(in the rows, 128 means zero)
The rows of Y fall into several groups, and each row is roughly a mix of its group's hidden directions.
Y (150 x 11):
[[135  87  82 146 123 160 104 126 132 127 140]
 [ 98 126 123 130 102 138 149 103 142  82  98]
 [130 151 130 102 120 130 173 107 144  83 128]
 [132 119 110  96 129 131 137 170 154 171 114]
 [159 108  94 113 127 125 125 128 136  73 140]
 [164 159 152 108 139 114 140 128 109  85 139]
 [115 137 150 134 158 131 118 123  76 154 157]
 [132 119 125 134 171 160 111 141  82 124 147]
 [ 98 107 116 149 116 137 120 138 184 136 105]
 [107 134 145 108 110 138  83 153 165 139 145]
 [149 115 130 127 138 127  85 167 133 167 144]
 [161 181 122 128 127 137 158 119  99 128 140]
 [ 88 152 155 109 144 140 163 124 129  96 137]
 [122 148 126 163 126 106 110 118  96 177 124]
 [147 150 149 125 158 107 160 111  86 142 119]
 [152 131 129  93 144 140 176 142 134  94 138]
 [159  95 133 116 138 132 112 172 118 165 134]
 [131 144 152  88 134 115 142 171 161 142 120]
 [163 110 105 115 141 133 103 129 105  93 161]
 [118 150 164 133 147 101 156 143 139 160 100]
 [123 113  80 115 110 152 151 123 168 116 125]
 [104 103 121 115 116 149 161 118 173 100 121]
 [112 103 111 138  98 142  74 144 143 133 139]
 [167 100 124 118 140 127 144 160 128 171 110]
 [156  79  99 126 124 145 118 164 138 138 118]
 [123 164 163 115 154 112 168 103 118 123 128]
 [118 104 155 146 149 108  97 131  97 167 124]
 [143 159 161  92 143 102 155 116 107 114 135]
 [125 103 104 131 108 121  68 125 136 115 151]
 [144 125 164 124 142 104 109 150 111 177 120]
 [139 140 118  90 129 159 180 132 146 124 138]
 [122 105 135  96 120 124 137 149 172  86 121]
 [132 116  95 112 119 137 153 110 159  78 127]
 [155 121 118 155 142 112 137 142 103 180 109]
 [132 108  71 139  99 150 129 119 145 105 130]
 [126  79 124 132 129 148 109 168 157 144 117]
 [118 162 135 108 118 125 179  98 132 108 110]
 [131  95 109 143 131 144  85 152 121 156 156]
 [115 110 137  86 129 102 129 157 163  98 121]
 [115 110 142 147 146 149  99 143  95 170 143]
 [108 153 120 130 105 136 149  92 156  87 138]
 [118  95  99 162 128 133  87 114 107 116 145]
 [131  90 148 131 146 123 111 168 163 148 114]
 [140 142 164 132 131 103 167 130 101 157 103]
 [133 121  84 149  91 149  98 138 108 138 142]
 [107 147 121 129 121 131 150  90 141  75 144]
 [134 109 113  96 123 134 148 140 168  82 127]
 [148 142 118 138 132 120 160 105  90  85 115]
 [152 118 118 126 125 135 110 172 139 180 139]
 [128 120  82 174 121 130 117  95 111 115 137]
 [123 169 123 147 106 115 106 146 162 163 138]
 [121 150 112 124 135 153 126 104 163  80 147]
 [167 180 101 133 106 139 132 115 133 115 136]
 [107 134  89 138 107 124  93  94 139  98 133]
 [120 128 130 101 106 145 126 163 181 146 126]
 [133  97  96 149 122 156 110 154 133 169 133]
 [112 104 156 121 156 136 133 158 132 157  87]
 [135 110 160 135 143  92  99 137 110 166 108]
 [107 165 130 119 105 138 161 104 137  90 143]
 [123 134 146 104 154 113 129  85 112  83 127]
 [116 177 139 154 112 101 138  96 109 116 131]
 [130 151 156 121 129 116 169 103 110  87 114]
 [121 159 136 112 119 122 164 101 120  81 143]
 [141 146 108 170  88 118 135 103 117 146 104]
 [153 125 147  95 130 135 142 180 120 154 144]
 [143 152 139 146 119  92 142 123 118 163  85]
 [115 143 164 104 152 115 163 110 130  90 129]
 [136 161 159 110 148 112 173 106 115 113 125]
 [115  87 113 110 128 138 126 125 164  89 103]
 [139 130 107 170 118 137 112 140 120 182 138]
 [168 108 127 142 141 120 111 149  97 171 118]
 [139 157 127 138 128 106 155  94  79 129 115]
 [110 115 169  94 151 116 134 138 137  87 142]
 [133 120 102 111 131 141 153 105 148  77 151]
 [104 161 138 156 131 139 123  97  85 147 138]
 [127 171 177 125 133  96 133 120 105 129 130]
 [110 154 148 118 134 126 177  97 122  96 123]
 [131 163 146 117  97  90 160 116 139 135 105]
 [153 103 117 132 140 132  82 159 101 154 133]
 [150 133 109 117 113 119 105 159 179 149 114]
 [122 127 147 149 136 127 101 141 104 188 131]
 [121 114 140 155 144 121  88 126  88 165 134]
 [168 151 143 107 167 145 144 124 143 105 147]
 [127 103 108 149 112 133 130 157 171 165 115]
 [131 155 162 118 121 104 126 132 120 185 120]
 [116 142 140 120  91 119 103 142 147 181 122]
 [130  83  85 142 132 164 110 134 130 138 142]
 [147 118 103 125 144 135 170 107 119  80 129]
 [107  88  99 143 111 133 114 123 154  95 103]
 [100 161  98 149  95 139 128 101 115 103 132]
 [140  97 127 115 161 158 110 169 108 143 136]
 [120 159 173 128 135 119 117 124  83 145 145]
 [132  89 103 124 153 155 102 123 110 120 165]
 [ 85 142 128 133 126 140  87 121 156 112 160]
 [126  85  93 156 119 139  85 124 134 136 128]
 [144 129 173 114 136  76 130 129 124 148 110]
 [155 138  93 150 100 151 155 115 156 135 107]
 [126 137 168  82 155 118 153 146 144 117 137]
 [155 135 145 116 142 119 172 116 105  86 117]
 [104 115 163 125 142 118  90 108  94 144 151]
 [149 173 164 111 133 109 133 120  95 145 139]
 [134  88  98 114 122 139 101 145 151  99 154]
 [128 122 164 112 163  88 137  95 120 116 116]
 [156 102 131 135 150 130 126 174 148 165 122]
 [141 162 132 136 135 122 114  98  74 119 148]
 [132 134 126 110 100 125 148 144 168 175 110]
 [153 134 140 101 148 151 170 165 128 142 142]
 [178 161 131  99 141 137 139 134 148 112 148]
 [131  97  98 155 114 132  91 146 122 166 125]
 [147 129 170 128 162 120 137 162 113 154 105]
 [ 93 116 125 126 117 135 169 115 170  99 123]
 [107 104 135 140 121 127 125 172 112 174 106]
 [123 135 158 126 151  98 150  80 132 106 114]
 [154 159 137 125 138 111 181 112 114 112 112]
 [101  79 112 158 116 132 105 108 104 130 131]
 [130 135  78 137 109 174 129 139 146 120 148]
 [152 117 117 153 134 124 105 139  80 165 116]
 [125 130  96 140 116 156 114  95 132  87 157]
 [146 110  85 148 136 137  91 122 105 101 109]
 [166 105 137 122 158 126 113 158  91 148 123]
 [154 145 147 119 151 114 178 117  99 119 110]
 [137 106  88 155 111 152 121  96 134  94 129]
 [166 115 124 134 150 113 154 114  77 123 121]
 [125 154 170  85 126  92 122 142 130 119 117]
 [155 126 152 121 137  99 134 148  90 168 112]
 [137 161 126  96  93  94 131 124 145  99 111]
 [146 145 129  99 123 112 164 115 144  78 119]
 [140 141 157 113 170 136 145 143  82 131 139]
 [ 96 116 122 140 103 140  93 141 175 135 143]
 [131  89 134 157 138 133  93 158 141 161 119]
 [ 99 148 131 140 101 125  79 136 148 156 142]
 [104 113  91 142 130 161 156 130 130 163 105]
 [137 144 113 111 117 130 178 113 158  91 123]
 [123  67 103 135 135 129 100 139 142 107 131]
 [116  93  86 119 138 140 142 110 149  88 126]
 [121 116 163 129 151 103  77 135 103 136 135]
 [149  95 114 145 145 157 103 160 107 155 137]
 [102 154 134 153 111 116  90 132 128 174 130]
 [135 154 107 164  95 112 126 110 102 149 102]
 [126 106  97 166 131 152 101 123 103 160 136]
 [120 136 155 135 138 127 101 148  92 178 138]
 [129 133 157 133 144 129 102 149  94 175 146]
 [139 167 135 159 128 109 144 101  97 149 104]
 [146 166 127  95 120 130 156 114 131  84 138]
 [118  88 121 156 133 126  79 145 126 153 115]
 [112  88 115 126 123 144  79 149 141 138 151]
 [155 104 162 103 166  99 128 138 138 145 119]
 [152 111  99 114 126 120 115 117 126  69 145]
 [131 134 155 134 132 123 104 146 108 187 147]
 [112 170 116 135 110 144 151  91 119 103 154]]

Each list below has two rows that fit no group; the rest each fit one group, if only roughly. Name those rows in the order they come.
- Z_831: [118 146 162 101 142 122 177 131 150 105 129]
- Z_35: [116 129  87 123 110 163 137 123 155  87 134]
- Z_401: [115 167 150 136 107 135 127 128 124 182 144]
- Z_342: [136 110 106  95 113 148 144 167 168 126 134]
- Z_463: [ 92 141 133 125 121 147 151 131 182 103 128]
- Z_376: [130  93 131 134 149 133 104 132  83 162 151]
- Z_654: [127 105 135 105 133 152 130 181 163 142 137]
- Z_625: [141 133  89 123 108 163 114 126 160 101 153]
- Z_897: [113 144 156 145 142 126 104 126  79 158 147]
- Z_709: [119 123  77 138 106 163 127 124 153  99 132]
- Z_525: [ 94 137 155 132 138  92  95 113 108 153 144]
  Z_376, Z_525
- Z_88: [127 105 140 124 142 119  71 132  97 135 156]
- Z_481: [120 146  97 166  82 145 138 105 121 120 124]
- Z_299: [129 161 147 148 123 135 116 155 104 178 119]
- Z_928: [158 118 147 103 144 128 104 175 127 159 120]
- Z_771: [152 179 114 133 107 112 133  93 108 113 125]
- Z_983: [137 108  86 136 121 142  79 118 114 112 153]
- Z_764: [ 84 153 137 137 106 114 151 105 160 117 107]
- Z_794: [120 156 121 140 138 144 127  93  78 103 145]
- Z_187: [107 142 142 150 145 146 106 108  79 122 155]
- Z_828: [ 88 132 114 145 111 120 132  80 118  95 124]
  Z_299, Z_187
- Z_492: [102 148 105 164  89 144 143 104 144 115 118]
- Z_938: [142  82  94 130 139 144  91 148 115 137 140]
- Z_340: [138 104  95 140 110 148  89 149 114 159 143]
- Z_580: [139 130 115  97 114 150 177 139 163 109 128]
- Z_402: [108 153 132 121 112 112 151  83 134  87 132]
- Z_743: [164 120 150 123 162 118 127 156 101 162 118]
- Z_617: [138 139 143 157 148 110 154 115  95 153  91]
- Z_239: [131 120  99 146  99 151 104 141 134 179 129]
- Z_128: [136 140 157 142 149 109 133 136  95 175 104]
- Z_869: [141 110 129  94 146 151 142 156 173 106 132]
- Z_76: [112 110 115  96 141 130  93 115 127  85 157]
- Z_991: [155 101 143 122 143  97 127 146 104 143  84]
- Z_304: [117 103 132 132 127 128  71 138 115 152 161]
  Z_239, Z_991
